One turn moves every row onto another: examples first, then more rows asked:
fopu: [-2.63  0.12 -1.01  0.00  0.85  3.33  2.02 -0.90  4.14 -0.62 -0.67 -0.78
  0.69  1.14  0.69 -1.07  1.91]
Dusu: [-0.66  0.48 -4.53 -0.24 -0.51  0.86 -0.78  2.12  0.92  2.22  1.98 -1.25
 -0.81  0.26 -0.72  1.82  2.42]
kudo: [-3.46  3.19 -1.99 -0.41  1.56 -0.51 -0.70  2.12  0.34  0.42  1.41 -0.02
  0.33  3.24 -2.37 -2.96 -0.06]
raseg: [-3.77  1.11 -1.11 -0.24  2.22  3.34  1.56 -0.79  3.90 -1.23 -0.21 -1.04
  0.33  1.79  0.31 -0.98  1.93]
Kuf: [-1.96  2.73 -5.58 -1.55  1.96  0.82 -0.32  1.29 -0.18 -0.34  1.58  0.02
  0.02  2.87 -0.50  0.46  2.93]
Zek: [ 1.41  1.19 -4.16 -1.34  1.10 -0.91  1.80  2.00  2.11 -1.80  0.48 -0.87
  0.65 -0.63 -0.50  2.06  0.54]
mirik: [-2.42  2.16 -2.11  0.83 -1.04  1.37  2.47  1.28  2.14 -1.92  3.14 -1.79
  0.84 -2.23 -1.40  0.18 -0.65]
bobo: [-0.78  2.13 -0.05 -0.15  1.20 -1.13  1.61 -0.52  1.38  1.13  1.40 -2.33
  1.26  2.85  0.01 -3.56  1.96]
beku: [-2.70  2.81 -2.75  0.15  0.57  0.71  3.14  0.02  0.97 -3.69  1.92 -1.68
  2.25 -0.88 -0.49 -1.36 -0.04]
dani: [-0.13  0.77  0.27  0.40  0.62 -0.02  1.29  1.05  2.30  2.94  1.19 -2.37
  0.63  1.59  1.12 -2.73  1.46]
vup: [-2.97  2.95 -2.75  0.32 -0.59  1.61  2.37  1.51  1.75 -2.69  3.05 -0.64
  0.88 -1.33 -1.66 -0.09 -0.90]
Bupi: [-1.84  1.96 -5.37 -0.94  0.60  1.16 -1.07  2.46  0.44  1.00  2.10  0.04
 -0.89  1.63 -1.26  1.53  2.17]
megig: [-5.05  0.25 -2.07  0.34  1.61  3.27 -0.24  1.06  3.16 -0.72 -0.81 -0.58
 -0.09  0.63 -1.08 -0.45  0.45]
nol: [ 0.36 -0.16 -3.92 -0.21 -0.22  0.21  0.25  0.64  0.87  2.12  1.28 -2.58
  0.15  0.15  0.56  1.06  3.41]
gog: [-3.87 -0.79 -1.94  0.61  0.22  3.30  0.22  0.98  3.41 -0.04 -1.26 -0.33
  0.26 -0.08 -0.70 -0.51  0.42]
Tek: [-2.88  2.81 -1.55 -0.64  3.29 -0.16  0.26  1.57  0.46  0.39  0.55 -0.89
  1.06  3.66  0.16 -3.70  0.84]
mepe: [ 0.22  0.65 -4.11 -0.77  1.14 -0.16  0.96 -0.52  0.29  0.78  0.74 -2.61
  1.09  1.39  1.31  0.00  4.15]
Fali: [-2.54  1.93 -1.83  0.18 -0.55 -0.19 -0.92  3.05  0.95  1.92  1.47  0.41
 -0.16  1.84 -2.71 -2.18 -0.69]
kesor: [ 0.55  1.17 -4.48 -1.20  1.58 -1.12  1.03  2.47  1.61 -1.94  0.28 -1.13
  0.56 -0.82 -0.95  2.13  0.15]
sozan: [-2.67 -0.81 -1.41  0.44 -0.15  3.31  1.35 -0.02  3.94 -0.01 -1.18 -0.41
  0.63  0.18  0.18 -0.83  1.16]
popov: [-0.11  1.73 -4.30 -1.30  2.55 -1.24  0.75  2.42  1.51 -2.23  0.73 -1.73
  0.26 -0.50 -1.11  2.27  0.30]
lumo: [-0.48  0.59 -0.42  0.53 -0.75  0.69  0.36  2.73  2.46  3.57  1.44 -0.68
 -0.16  1.08 -0.11 -1.97  0.21]
Lazol: [-0.76  0.67 -0.77  0.63 -1.80 -0.33  0.11  2.18  1.77  2.97  1.49 -0.57
  0.09  0.98 -1.76 -2.12 -0.03]
zoson: [-2.16  2.01 -2.09  0.62  0.13  0.46  3.20 -0.21  1.34 -2.90  1.99 -2.80
  2.22 -1.71 -0.19 -1.08  0.18]
vep: [-1.32  1.88 -0.30 -0.17  2.65 -0.40  1.24  0.47  1.31  1.32  0.74 -2.42
  1.21  2.89  1.23 -3.59  1.78]
Kez: [-2.06  1.52 -1.70  0.13 -0.13  0.97 -0.61  3.83  1.60  2.58  1.23  0.88
 -0.31  1.82 -1.23 -2.03 -0.67]
fusel: [ 0.14  0.86  0.08  0.44 -0.93 -0.80  1.38  0.40  2.03  2.61  1.45 -1.94
  0.82  1.51 -0.36 -2.82  1.33]
Zabaz: [ 1.61  1.78 -3.72 -1.58  1.55 -0.80  2.25  1.46  2.50 -1.94  1.06 -1.14
  0.45 -0.11 -0.20  2.11  1.04]
tono: [-3.24  2.63 -2.26 -0.47  1.91  0.54 -0.69  3.25  0.60  1.01  0.76  0.77
  0.27  3.12 -1.07 -2.91 -0.34]
Lave: [ 0.89  2.33 -3.58 -1.68  2.49 -0.88  1.96  1.44  2.43 -2.23  1.48 -1.75
  0.16  0.24 -0.32  2.23  1.22]
paf: [-1.98  1.71 -1.77  0.95 -0.66  0.81  2.91  0.43  1.90 -2.02  2.62 -2.84
  1.47 -2.38 -0.63 -0.30 -0.12]
Big: [-0.95  2.08 -4.97 -1.46  2.28  0.18  0.66 -0.21 -0.24 -0.44  0.91 -1.33
  1.00  2.74  0.78 -0.29  3.88]
dos: [-3.13  3.34 -3.13  0.01  0.21  1.30  2.74  0.85  1.17 -3.57  2.43 -0.58
  1.63 -0.69 -1.24 -0.87 -0.57]
Vukol: [ 0.03  2.33 -3.85 -1.52  3.04 -1.09  1.25  1.87  1.94 -2.38  1.34 -2.02
  0.06  0.01 -0.79  2.33  0.82]
Koma: [-5.00  1.18 -1.66 -0.08  2.60  3.30  0.44  0.17  3.39 -1.31 -0.27 -0.96
 -0.04  1.58 -0.56 -0.68  1.19]
nisa: [-2.59  3.27 -1.12 -0.59  2.42 -1.01  0.57  0.34  0.54  0.06  1.38 -1.42
  1.02  3.77 -1.01 -3.62  1.29]

vup moves to dos
kesor moves to popov
And these:
bobo moves to fusel
gog moves to megig
vep moves to dani
Kuf moves to Big

